Each named turn below is shown by a few rows before and after it. Which turns, in which order, take the first row of each later pair to the second? The first pair is answered.
guf (before -> after):
[0.15,0.63,2.13,-1.69,-1.41,-0.48,-2.43,0.53,-0.06,-1.36,-2.55,2.89,-1.87,1.16,2.46,-1.25]  ->  [-1.82,0.86,2.41,-1.81,-2.01,0.90,-1.84,0.84,-0.44,-1.36,-2.98,2.23,-0.38,2.25,1.89,-0.84]
[-4.62,0.34,0.79,1.98,1.44,0.48,-0.65,0.21,0.63,-1.49,-0.73,-3.74,1.72,4.31,2.09,-0.28]  ->  [-1.56,0.64,0.46,0.36,-1.55,5.40,4.00,1.72,-0.93,0.30,-1.34,-0.09,0.90,-1.90,-3.00,1.55]
[3.25,-0.36,-0.74,-0.77,0.20,-1.34,-1.36,0.19,-0.22,1.60,2.14,0.35,-0.14,-0.56,2.10,-2.83]  ->  [-0.68,-0.29,-0.49,-0.57,-0.14,-0.17,-1.39,0.54,-0.43,0.81,1.46,-1.82,2.33,2.71,2.39,-2.33]
bilel (before -> after):
[-0.25,-1.51,0.52,0.31,1.87,-1.90,0.29,-2.07,0.78,2.48,2.85,-1.45,-1.00,-1.07,-1.51,0.32]  ->  [-2.03,0.46,-0.13,-1.39,-2.32,1.93,0.81,0.84,-1.34,1.60,-1.87,-0.23,2.20,1.20,-1.99,0.72]
[-0.98,-1.13,0.45,1.58,-0.57,2.96,2.86,0.38,0.40,0.55,1.56,-2.65,1.07,-1.55,-1.57,0.64]  ->  [-1.48,0.13,-0.03,1.57,-0.91,2.18,0.20,1.89,0.97,-1.18,-2.38,-2.98,1.37,1.58,1.99,-0.79]
[-0.39,2.80,-1.10,-1.00,-2.98,0.79,0.55,2.44,-2.00,-0.65,-1.04,2.00,1.29,0.42,1.89,-0.09]  ->  [1.14,0.97,-0.38,0.59,1.06,-3.12,-0.99,-0.09,0.52,-0.10,2.36,0.42,-1.83,-0.54,3.81,-1.08]
bomu (before -> after):
[1.49,0.66,-0.79,-0.67,-2.35,-0.43,0.08,-0.68,-2.10,0.42,0.73,3.76,0.87,-0.07,-2.63,1.25]  ->  [-2.04,0.33,-0.13,-0.10,-1.45,0.50,0.66,-1.16,-2.13,0.60,1.67,0.97,2.55,2.12,-2.87,1.90]
[2.86,1.38,-1.29,1.68,1.49,0.36,0.22,-0.31,0.15,-0.34,-1.82,0.23,-1.63,-1.56,1.56,-1.35]  ->  [3.23,1.42,-1.55,1.27,-0.06,0.21,0.49,-0.71,-1.61,0.21,-0.35,1.90,-0.45,-1.93,-0.03,-0.70]
[-1.39,0.98,-1.01,0.01,-2.03,-4.75,-5.01,0.59,-2.41,-2.25,0.32,2.39,3.60,3.80,1.61,-0.46]  ->  [-2.36,0.80,-0.67,0.28,-1.30,-4.64,-4.88,0.64,-1.74,-2.17,-0.12,0.88,3.52,4.46,2.12,-0.47]
fikes (before -> after):
[1.56,0.72,-1.14,-0.25,0.34,-1.27,-1.52,0.30,3.18,-0.57,-2.53,1.03,-1.79,0.63,1.03,-3.62]  ->  [1.39,1.33,-1.64,-1.23,-2.69,-1.01,-1.51,0.33,0.36,-0.47,-1.90,3.05,1.18,1.69,-0.97,-2.74]
[2.09,0.63,-0.60,-0.38,-0.44,-0.07,-0.19,0.94,-0.18,-0.27,-2.08,1.59,-0.60,-1.86,0.29,-0.12]  ->  [0.76,0.68,-0.48,-0.06,0.07,-0.64,-1.33,1.29,0.13,-1.06,-2.61,0.26,-0.17,0.42,1.89,-0.64]
[0.80,0.32,-0.05,-1.23,-1.76,1.47,0.91,0.29,-0.53,1.32,0.21,2.44,1.37,-1.82,-2.11,1.83]  ->  [-0.72,-0.38,0.54,0.24,2.34,0.58,-0.49,0.56,3.17,0.55,-1.51,-1.64,-1.27,-0.18,2.04,0.10]
[1.36,-1.39,0.67,0.04,1.57,-0.49,1.36,-0.70,0.93,0.52,3.38,-0.07,-1.33,-3.41,-1.80,0.19]  ->  [-2.51,-0.70,0.48,0.64,1.63,-2.14,-1.85,-0.65,0.62,-1.25,2.24,-2.21,1.65,2.64,1.22,-0.58]

Between the rows of a pair lie two turns.
[1.22,0.47,-0.09,0.43,-0.51,2.23,1.89,1.89,1.41,0.51,-0.86,0.54,0.41,-0.79,-1.15,0.86]  ->  [0.59,0.70,-0.43,0.16,-1.59,1.86,1.51,1.95,0.57,0.39,-0.81,0.80,1.67,0.47,-1.25,0.92]
fikes, fikes
[0.58,-2.58,0.82,0.31,1.34,-0.73,0.63,-1.71,1.45,2.96,4.61,0.45,-0.56,-3.19,-2.11,1.45]  ->  [-3.17,0.36,-0.12,-1.30,-2.84,3.56,0.18,2.27,-0.45,0.65,-2.40,0.60,3.67,1.51,-0.92,1.30]
bomu, bilel
[0.00,2.22,-1.19,-2.85,0.09,2.59,2.72,1.11,0.14,1.68,-5.00,0.39,0.18,-2.36,1.04,-2.40]  ->  [-1.20,2.09,-0.92,-2.01,1.61,1.38,1.21,0.94,1.31,1.19,-5.28,-1.42,-0.10,-0.56,3.19,-3.03]
bomu, fikes
[1.86,0.81,1.85,1.95,2.84,-1.16,0.43,-0.47,-0.39,1.37,2.74,0.05,-4.85,-0.73,0.49,-0.16]  ->  [2.38,1.34,1.44,1.06,0.57,-0.61,1.05,-0.53,-2.41,1.86,3.44,2.20,-3.54,-1.24,-1.56,0.68]
fikes, fikes
[1.68,-0.16,-1.87,1.23,0.49,-0.18,0.34,2.32,-1.48,-1.05,1.86,3.83,-1.41,-8.08,-3.20,1.76]  ->  [-4.79,-1.36,-0.47,3.60,5.66,-1.42,-1.57,1.31,2.42,-2.46,1.51,-4.05,-1.14,-2.19,1.57,0.57]
bomu, fikes
[-0.01,-4.03,1.14,2.17,2.88,3.15,4.79,0.02,1.24,0.15,4.09,-0.77,2.76,-3.22,-2.88,0.60]  ->  [1.38,-4.45,1.16,2.63,5.30,1.21,3.32,-0.08,3.27,-0.27,3.16,-1.67,0.08,-3.55,-0.31,-0.70]
bomu, guf
[-0.64,-1.63,0.38,0.18,2.57,2.39,1.31,-0.55,2.52,1.50,1.32,-2.10,-1.80,-3.03,-0.11,1.28]  ->  [-0.11,0.00,-0.44,-1.42,-1.99,3.60,1.59,0.09,-1.29,1.43,0.98,1.57,1.21,-2.60,-2.49,2.24]
fikes, guf
[2.45,-1.02,0.40,-1.76,-1.50,-3.24,-4.17,-0.15,-4.89,-0.10,1.08,1.09,1.62,1.52,-1.57,0.17]  ->  [0.44,-1.17,0.92,-2.00,-2.33,0.19,-1.36,0.27,-5.42,0.65,1.35,0.15,2.85,0.52,-4.20,1.60]
bomu, guf
[1.58,-1.18,-0.55,1.26,2.00,-2.19,-0.40,-1.67,0.63,0.36,1.73,-0.41,-2.44,-1.78,0.76,-1.23]  ->  [0.29,0.61,-1.19,0.47,-0.02,-1.13,-1.99,0.67,0.01,-1.30,-3.09,0.09,-0.68,1.36,2.81,-1.91]
bilel, bilel
[-1.23,-0.58,1.92,1.06,1.77,3.29,-2.80,-0.50,1.30,-0.60,-1.86,-3.65,-0.58,0.81,-1.20,-3.54]  ->  [0.39,-1.39,2.08,0.97,1.96,3.22,-1.24,-1.29,0.94,0.74,0.57,-2.73,-1.71,-2.15,-3.30,-2.75]
bilel, guf
[0.63,0.33,-1.24,-0.26,1.70,-1.92,2.04,-2.14,-2.89,0.25,3.80,-1.43,2.33,3.48,-0.99,1.87]  ->  [1.20,0.40,-1.06,0.29,4.63,-1.81,0.94,-0.89,0.68,-0.75,0.14,-3.73,-1.05,3.25,2.88,0.10]
bomu, bomu
[-0.48,-0.73,-1.98,-1.11,2.02,1.80,0.48,1.21,2.59,-0.34,-1.21,-0.67,-2.10,-1.13,2.11,-1.68]  ->  [0.24,-1.03,-2.09,-1.54,0.98,2.62,2.11,0.62,1.27,0.68,0.77,0.51,-1.78,-3.10,-0.47,-0.69]
bilel, bomu
[2.55,0.25,0.36,1.69,2.13,-2.12,-1.52,-0.57,4.04,-0.37,1.74,1.44,-3.29,-1.45,3.42,-3.13]  ->  [0.67,2.74,-0.56,0.01,-2.20,1.64,-1.58,2.55,1.82,-1.96,-3.78,2.84,0.23,1.52,3.54,-2.94]
bilel, bilel
[2.04,2.10,-0.36,-3.10,-7.23,-1.08,0.32,-1.34,-3.13,1.69,0.36,5.91,3.45,-2.10,-4.49,1.85]  ->  [-2.66,2.73,-0.24,-1.92,-6.20,-3.19,-3.64,-0.97,-2.52,-0.53,-1.40,2.45,6.04,5.27,-0.07,0.51]
fikes, fikes
[-5.36,-0.38,0.52,-2.24,-0.58,1.59,2.50,-0.63,1.77,2.73,1.74,-1.88,2.52,0.20,-2.48,1.06]  ->  [-2.28,1.01,-0.35,-2.18,0.67,-0.79,-1.58,1.36,4.34,0.66,-3.95,-1.11,-0.87,1.57,3.65,-2.00]
bilel, bomu
[-0.09,0.52,-0.42,-0.89,6.21,-2.26,-1.56,-2.74,2.86,-0.51,2.18,-2.62,0.90,-0.46,0.25,-0.22]  ->  [-2.64,1.40,-0.61,-1.45,3.68,-1.20,-1.51,-2.44,0.27,-0.79,2.50,-2.39,4.81,2.21,-1.19,0.74]
fikes, bomu
[-1.43,-0.79,2.90,-1.04,-0.33,0.94,3.57,0.05,0.16,-0.05,0.62,0.43,0.46,-0.73,-3.30,0.47]  ->  [0.78,-1.21,2.86,-0.56,0.64,-2.06,2.14,-1.13,0.47,0.11,2.41,1.41,-0.96,-1.38,-2.70,-0.35]
guf, bomu
[-5.55,0.06,1.65,-0.79,-4.76,1.13,1.09,0.20,-1.67,-0.48,0.37,-1.05,4.00,4.76,-2.28,1.25]  ->  [1.40,-0.99,1.44,-1.00,-4.47,-1.77,2.12,-1.67,-2.15,1.59,4.96,3.49,0.13,-2.17,-5.20,1.56]
bilel, fikes
[-0.72,0.82,0.84,0.00,-0.89,1.77,0.55,5.61,-1.10,-0.20,-1.63,1.98,0.77,-1.41,1.05,-1.05]  ->  [2.22,-0.30,0.67,0.62,0.69,-2.05,-0.94,3.53,-0.60,0.32,1.81,2.93,-1.18,-2.84,1.39,-1.61]
bilel, bomu
[-2.83,-2.52,1.38,1.99,4.83,-1.57,1.37,-1.46,1.76,0.55,2.58,-2.58,-1.36,0.72,0.37,-0.30]  ->  [0.06,-1.28,0.03,0.02,-0.45,-1.30,2.21,-1.36,-3.01,1.34,4.05,3.33,1.39,-1.11,-3.86,1.15]
fikes, guf
[-0.55,-0.18,1.48,-0.49,1.23,6.82,5.17,1.28,2.12,1.59,-1.15,-1.74,-2.55,-4.40,-2.77,1.00]  ->  [-1.94,1.50,0.81,-0.27,1.79,3.52,-0.84,2.73,3.41,-1.65,-6.33,-3.05,-1.98,2.20,4.16,-1.88]
fikes, bomu
[-1.95,-2.06,0.74,0.80,1.72,-1.36,-0.44,-2.47,1.92,0.17,0.36,-2.23,-0.94,0.44,-0.23,-2.45]  ->  [-0.05,-1.94,0.58,-0.10,0.21,1.12,2.11,-1.82,0.93,1.17,0.09,-0.20,-1.54,-2.85,-2.85,-1.43]
guf, guf
[-0.70,0.87,-1.21,-0.40,0.43,4.28,1.55,0.85,1.49,1.00,-3.41,-0.97,-2.61,-1.26,-1.45,-0.56]  ->  [-2.60,1.46,-1.41,-0.28,0.18,2.55,-1.08,0.68,0.92,-0.33,-4.27,-1.55,-0.61,2.71,0.78,-1.23]
bomu, fikes
[4.52,0.90,1.58,-1.49,1.44,0.25,-0.25,1.10,0.22,0.34,-1.84,1.98,-0.94,-0.73,-2.04,0.70]  ->  [3.84,0.48,1.57,-0.89,2.24,-3.01,-2.22,-0.83,-0.38,0.05,0.69,1.33,0.30,1.71,-0.97,0.39]
bomu, guf
[-1.34,-0.66,0.29,1.32,1.07,-2.06,-1.50,-0.61,1.17,-0.26,0.75,-0.69,0.51,2.61,1.37,-0.32]  ->  [-2.39,-1.33,0.89,1.53,1.30,0.21,0.88,-0.68,1.51,0.62,1.65,-1.74,0.40,0.92,-0.38,0.74]
bilel, bomu
[-3.16,-0.89,1.22,0.35,-0.82,1.88,-0.58,0.86,-1.60,0.72,-0.93,-1.35,3.16,0.56,-1.10,0.97]  ->  [0.19,-0.85,1.01,0.03,-0.07,3.01,0.66,1.89,-0.29,1.05,-2.46,0.05,-0.17,-3.56,-1.09,0.43]
bomu, guf
[0.26,0.48,-0.95,2.52,-0.98,-1.40,0.30,2.63,0.66,0.41,-2.47,0.63,-1.06,-1.86,-0.17,-0.81]  ->  [-0.79,0.35,-0.88,2.27,-2.27,-1.23,1.03,1.92,-1.22,0.86,-0.32,1.10,1.05,-1.27,-2.34,0.22]
bomu, bomu
[3.20,-0.44,-1.49,-2.66,-1.79,2.16,1.48,2.41,-0.92,-2.64,-1.93,1.52,2.49,-0.58,1.57,1.23]  ->  [3.17,-1.56,-0.89,-1.08,1.93,-2.27,-1.20,0.51,1.28,-3.00,0.26,-0.70,0.63,1.18,4.70,-0.10]
bomu, bilel
[-1.78,0.04,1.02,0.15,3.99,-1.26,-1.99,0.60,2.54,-0.99,-3.88,-1.42,-1.10,0.35,4.07,-1.57]  ->  [-1.14,0.83,0.70,-1.04,1.50,2.82,0.55,2.52,1.63,-0.61,-6.32,0.35,-0.55,-1.68,1.77,-0.68]
guf, bomu
[0.44,-0.28,0.40,0.98,0.44,-1.61,-0.55,-0.55,1.38,0.62,0.54,-0.01,-1.15,-0.36,0.70,-0.77]  ->  [-0.47,-0.03,0.38,0.40,-1.32,0.48,1.29,-0.05,-0.15,1.18,0.89,0.60,0.68,-0.69,-1.56,0.48]
guf, fikes
[3.37,-0.76,-0.10,-2.20,-2.02,0.10,-1.91,1.03,-1.11,-1.13,1.33,4.37,0.24,-2.13,-1.38,0.64]  ->  [-3.48,-1.75,1.13,-0.87,-0.44,1.72,-0.89,-0.07,-0.64,-1.06,3.16,-0.93,3.43,2.08,-1.67,1.62]
bomu, bomu
[-0.69,-1.27,-0.32,1.76,1.76,-2.43,-0.30,-2.07,-0.78,0.78,5.43,-0.05,0.92,0.70,-0.66,0.36]  ->  [-0.65,-0.89,-0.50,1.27,0.34,-1.37,0.38,-1.72,-1.55,1.06,5.32,0.85,1.72,0.47,-1.85,0.68]
bomu, fikes
[-1.48,-0.65,-0.80,0.03,1.80,2.68,0.23,1.65,0.55,-0.72,-3.92,-0.14,-1.08,2.50,-0.09,-1.54]  ->  [0.39,0.07,-1.45,-0.81,-0.04,2.02,-0.15,2.06,-0.94,-0.77,-3.95,2.45,-0.57,1.91,-0.79,-1.50]
bomu, fikes
[-1.17,-2.44,-0.57,2.04,-2.80,-1.00,-0.82,-2.85,-3.23,2.95,4.03,3.36,0.39,0.24,-3.45,-0.07]  ->  [-2.22,-2.98,0.07,2.01,-2.04,1.52,1.27,-2.53,-2.17,3.54,3.72,1.89,-0.19,-1.28,-4.58,0.48]
bomu, guf
[-0.97,-0.54,-0.98,1.39,0.33,-3.71,-0.82,-2.66,-1.72,0.38,3.81,-1.06,0.76,2.59,-0.10,1.00]  ->  [-2.41,1.00,-1.30,0.69,-1.16,-1.67,-1.43,-0.34,-1.64,-0.95,-0.48,-1.35,2.20,4.92,1.54,0.55]
guf, bilel
[2.98,2.01,-1.75,0.46,-2.20,0.26,-1.18,3.80,-1.80,-0.22,-2.76,2.91,0.97,-1.53,2.01,-1.33]  ->  [3.97,-0.18,-0.68,1.64,1.46,-0.55,0.66,1.48,0.62,1.63,1.45,1.04,-2.19,-5.31,0.75,-0.85]
fikes, bilel
[0.57,-0.73,0.35,-1.02,-0.83,0.56,1.11,-2.34,0.42,0.75,-0.15,1.90,-2.50,-0.85,-2.12,2.46]  ->  [-2.70,-0.61,0.64,-0.44,-0.20,-0.42,-0.35,-2.40,0.58,-0.03,-0.30,-0.60,-0.56,2.97,-0.29,2.10]
guf, guf
[1.44,-0.59,-1.10,-0.31,-1.29,-3.97,-0.96,-0.66,-2.06,-1.12,0.76,1.49,1.34,-1.08,-0.18,0.69]  ->  [-2.03,-0.66,-0.67,0.37,-0.35,-3.17,-1.34,-0.50,-1.26,-1.75,0.05,-1.32,2.65,1.55,1.03,0.65]
guf, bomu
[-2.31,0.43,0.74,0.26,-1.95,-1.66,-3.15,1.32,-3.29,0.15,-5.00,1.80,5.67,4.96,3.75,-3.96]  ->  [1.42,-3.83,2.29,2.61,4.15,-5.77,-0.76,-3.87,-0.39,3.62,4.90,0.40,0.20,-1.89,0.86,-3.14]
bomu, bilel
[5.16,-0.05,-0.44,-0.28,-1.11,-1.38,1.29,-1.60,-1.72,1.62,2.97,5.58,-0.98,-4.78,-2.61,0.84]  ->  [-1.65,2.61,-0.87,-0.66,-3.03,-0.80,-2.91,1.09,-2.65,-1.98,-3.30,2.51,4.50,5.24,2.42,-0.41]
bomu, bilel
[-1.87,-2.67,2.43,1.11,2.63,-0.33,2.60,-2.75,1.87,2.80,2.89,-2.72,-3.18,-3.02,-2.24,-0.58]  ->  [-3.24,0.53,1.07,-1.28,-2.98,4.86,3.17,1.59,-0.83,1.08,-4.61,-0.33,0.44,-0.65,-2.50,-0.46]
bomu, bilel
